Each row is where one point has got to under a steady rotation. How many ticks took it there?
The counts run from 0 to 1265.
[ 94 156 125 135 194 132 111 111 131 116 141  98 138 150  92 152 134 139
 130 185 154 113 130 179 141 126 169 144 108 129 187 112 125  94 102 134
 143 115 147 132 175 137 125 140 140 140 166 103  84  94 120 156 165 171
 149]	532
[ 60 166 125 174 138 206 152 109 127  98 139 118 129 177 103 121 145 132
 103 155 134 146 114 135 141 151 150 144 135 101 123 122 164  96 101 150
 148 158 137 168 157 116  97 117 140 149 147 129  80 126 165 140 140 119
 109]	132
[ 54 157 155 162 178 184 145 100 140  97 116 115 110 128 101 140  99 133
 137 153 112 141 165 168 168 112 137 163 123  92 142 131 115 115 109 166
 104 134 134 166 179 112 115 122 150 143 157 110 111 123 143 136 159 143
 170]	286
[ 78 144 117 134 118 184 122  99 144 157 136 125 157 184 115 161 155 152
 103 188 162 160 129 132 127 170 146 149  88 100 133 172  99 108 102 142
 171 151 151 120 126 135 134 145 127 140 136 103 103 130 157 142 118 177
  93]	608
[ 89 156 109 161 136 191 143 126 165 171 171  79 124 128 165 146 160 155
 119 154  91 157 148 131 165 125  88 115 140  99 154 150 119 122 128 148
 123 126 144 184 113 130 168 136 133 136 138  86 149 150 134  91 138 157
 159]	406
[ 61 128 146 163 131 137 138 148 145 132 133  98 126 114 105 144  99 178
 163 165 116 134 164 122 168 138 103 117 151  93 121 166  99  67 125 177
  95 168 144 141 154 141 143 137 108 113 105 130 160 105 139 115 162 142
 159]	370
[ 92 111 137 160 112 132 139 123 121 174 134 108 112 158 145 145 159 160
 119 161 105 133 168 109 180 102  62 108 120  98 202 117 127 123 124 131
 165 137 145 152 115 114 165 128 131 123 112  76 150 119  96 110 150 151
 153]	157
[ 68 164 144 167 138 168 158 121 111 112 117 116 106 168 137 121 168 113
 115 138 117 139 129 106 154 112 120 131 161 112 165 101 176 121 106 151
 158 137 122 180 125  90 120 102 137 143 152 104  86 124 135 112 172 111
 171]	632
[ 84 150 131 152 121 219 124  91 153 172 159 125 133 187 123 136 163 145
 101 148  82 153 128 158 164 156 109 150 130  97 131 145 130 128  94 143
 161 150 133 155 105  90 111 146 125 141 122 119 114 148 156 115 120 132
 102]	268
[123 108  93 123 109 169 129 132 178 153 157  89 172 135  99 146 155 172
 124 207 123 141 128 164 141 147 109 106 142 130 159 178 112  81  84 154
 138 146 137 157 125 146 128 117 126 125 125 131 105  99 137 105 162 114
 107]	525
[111 148 137 125 146 187 123 105 147 140 120 111 128 162 132 162 122 151
 107 166 138 142 128 127 154 114 148 159 105  98 182 109 120 135 111 142
 176 114 160 162 152 144 128 149 175 157 146  70  83 106 119 139 155 177
 160]	1032
[119 107  99 113 132 169 104 126 182 166 165  94 161 154 113 130 123 177
 140 174 122 145 117 153 167 166 139 130 137 137 109 178 111  81  94 160
 122 144 141 127 116 134 111 163 104 121 114 123 100  77 139 121 158 128
 131]	813
[ 86 149 111 112 194 158 106  88 169 134 161  84 165 138 116 142 131 141
 133 169 123 148 152 179 145 151 155 137 112 140 103 176 124 109  96 134
 124 113 129 131 135 111 112 133 103 142 156 103  64 121 126 115 162 146
 141]	817
[ 82 117 129 164 144 131 116 118 129 117 143 125 151 179 133 150 126 183
  97 169 168 157 151  98 143 147 121 118  78 106 124 125 163  84 153 111
 178 138 138 119 158 134 120 144 119 155 127  88  89 101 103 157 138 167
 144]	415
[ 64 148 127 152 164 129 111 134  99 110 130 100 137 176  94 143 131 156
 137 167 176 143 112 140 135 158 153  95 129 140 125 155 150  75 109 145
 159 127 125 114 146 119  93 128  74 119 124 166 100  76 119 159 160 137
 133]	1008
[120 102  89 133  78 177 155 130 167 192 159 122 123 159 135 134 153 157
 138 155 125 142 147 102 160 142 104 107 140 116 121 153 116 117  94 166
 147 145 155 151  82 117 119 126 118 134 118  83  93 115 130  77 147 119
 149]	352
[ 84 154 147 179 111 185 157 137 136 113 122 135 113 164 144 122 136 153
 102 145 142 119 128 120 169 126 135 153 128  86 178  77 148  76 137 136
 139 160 134 181 181 147 117 131 182 126 127  91 103  92 161 142 146 124
 122]	1169
[ 99 137 130 126 122 177 132 136 161 163 147  70 176 157 150 144 171 153
  85 164  84 146 113 143 172 127  90 139 153 116 148 164 172 111 106 111
 146 140 122 172  96 120 149 127 121 140 119  83 117 132 134 117 145 116
 118]	272
[ 62 179 148 134 155 175 165 118 126 136 114 124  99 161 140 124 101 183
 136 121 175 142 152 151 163 134 159 138 140 120 134 103 125 133  95 135
 154 105  83 173 147 137  85 150 115 109 108 139 114 144 148 130 143 159
 157]	592
[ 79 158 138 151 138 199 142 143 139 143 122 105 108 146 129 156  98 168
 127 146 137 135 117 135 175 116 139 176 129  75 152 122 109 114 113 153
 124 123 147 192 163 159 137 148 166 125 135  80 129 112 131 162 150 167
 161]	1035
[ 71 145 127 162 140 167 128  99 153 101 150 135 152 174 141 112 158 142
 113 157 171 158 165 100 129 175 149 113 109 101 117 129 143  72 154 149
 152 157 137 123 152 125 113 125 122 154 143 126  59 103 162 113 137 140
 135]	128
[ 71 170 157 154 196 134 107  93 131  98 136  95 131 143 113 125 146 132
 139 157 109 134 173 162 148 116 123 128 131 123 190  90 146 104 137 131
 140 120 114 137 162 103 122 143 127 142 135 131  93 121 128 107 155 167
 173]	37
[ 95 158 138 152 160 178 107 128 139 137 152  65 157 161 115 157 127 156
  99 164  73 127 104 181 182 120 113 152 132 112 165 151 160 113 121 107
 132 125 133 171 144 129 140 155 133 141 134 102 142 135 102 153 141 148
 138]	614
[ 63 156 138 153 171 145 110  91 118 154 154 125 125 187  78 137 158 133
 138 142 104 124 149 165 162 144 123 112 136 129 134 123 139 124  91 137
 173 133 122  98 119  57  92 146  85 129 108 153  99 143 131 123 134 146
 138]	514
[ 88 146 133 134 132 196 171 118 142 154 108 112 123 156  90 148 135 137
 118 181 119 116 125 169 137 104 126 154 154 101 174 125 117 133  48 147
 154 132 152 171 128 132 131 109 154 140 141 115 104 167 145 119 151 139
 140]	440
[110 121 100 153 152 138 116 115 155 147 165 124 118 133  90 157 112 192
 176 169 152 127 164 143 151 144 149  98 104 105 141 118  81 105 126 160
 140 109 160 118 157 140 103 165 116 128 120 132 113  97 100 134 140 185
 164]	452
[ 96 100 137 120  91 115 143 136 145 178 125 118 160 160 126 120 170 141
 119 189 132 108 167 112 171 130  92 113 125 132 161 158 120  82 108 126
 148 173 130 125 115 111 147 113 127 123 123  55  88  78 142  94 164 110
 117]	773
[109 120 128 119 124 141 105 128 159 177 148 108 127 139 118 115 146 147
 146 148  68 105 154 166 217 121 116 146 130 130 167 138 108 104 108 153
 103 135 133 148 129  92 112 164 145 118 123  59 117  75 127 112 170 123
 151]	483
[ 96 137 125 127 109 179 124 133 153 205 155 109 109 146 134 130 115 178
 140 118  99 125 138 164 211 141 121 155 136 127 129 135 100 131 100 142
 115 128 107 164 119 122 105 188 119 100  96  88 138 120 142 130 133 150
 134]	61
[ 91 161 137 113 159 161 103 112 110 149 114 116 110 205 142 135 146 145
 112 135 173 138  95 127 152 128 171 140 121 128 157 109 131 127  82 140
 188  97 138 137 122 118  96 152 112 120 130 103  87  82 134 161 155 161
 159]	55
[120 122  97 157 125 142 134 126 163 144 163 122 128 150 142 139 171 168
 144 174 176 154 169  87 121 150 128  79 109 114 195 102 120  80 126 158
 167 121 160 130 141 142 124 138 130 147 148 109  88  83 127 102 153 164
 154]	1082
[ 64 136 167 147 154 159 136  86 163 131 141 142 152 144  91 136 131 154
 118 175 100 115 203 160 159 127 107 156 110  94 150 115 118 116 131 109
 153 149 120 132 155 112 125 135 156 154 115 100  84 165 145  95 133 162
 140]	572
[ 97 139 146 127 139 166 125 108 131 141 112 131 127 172 139 158 142 138
 101 170 167 144 134 115 156 122 156 165  85 101 175 122 107 122  97 137
 178 119 155 141 151 140 142 142 166 144 150  62  91  96 132 152 145 178
 138]	1031
[ 67 173 155 111 183 174 117 112 125 130 114  86 148 159 129 128 129 120
 110 145 112 128 103 169 167 119 161 171 149 137 140 155 144 117  76 134
 140 120 117 155 129 112 116 138 128 129 146  85  88 103 150 146 179 136
 147]	478
[ 58 139 168 124 170 133 121  87 140 125 118 120 158 162 104 138 125 128
 132 165 124 122 191 128 146 134 138 154 109  96 132 144 100 106 128 139
 152 149 134  89 144 108 138 135 133 143 126  80  61 124 154 111 152 181
 164]	570
[ 80 139 136 130 112 168 140 123 158 177 123 112 125 149 151 106 160 142
 130 142 128 152 149 150 174 160 113 142 157 137 145 164  87 101  97 159
 106 150  84 160 119 103 116 133 112  92 118 105 123 103 190  87 157 106
 112]	1019
[ 91 142 102 151 150 123 121 126 135 165 166 130 116 142 112 141 165 129
 170 176 170 112 184 148 139 153 156 106  92 128 164 127  68  98 107 157
 128 123 153 106 151 120 143 142 123 113 156  85 104  92 131 117 140 177
 138]	739
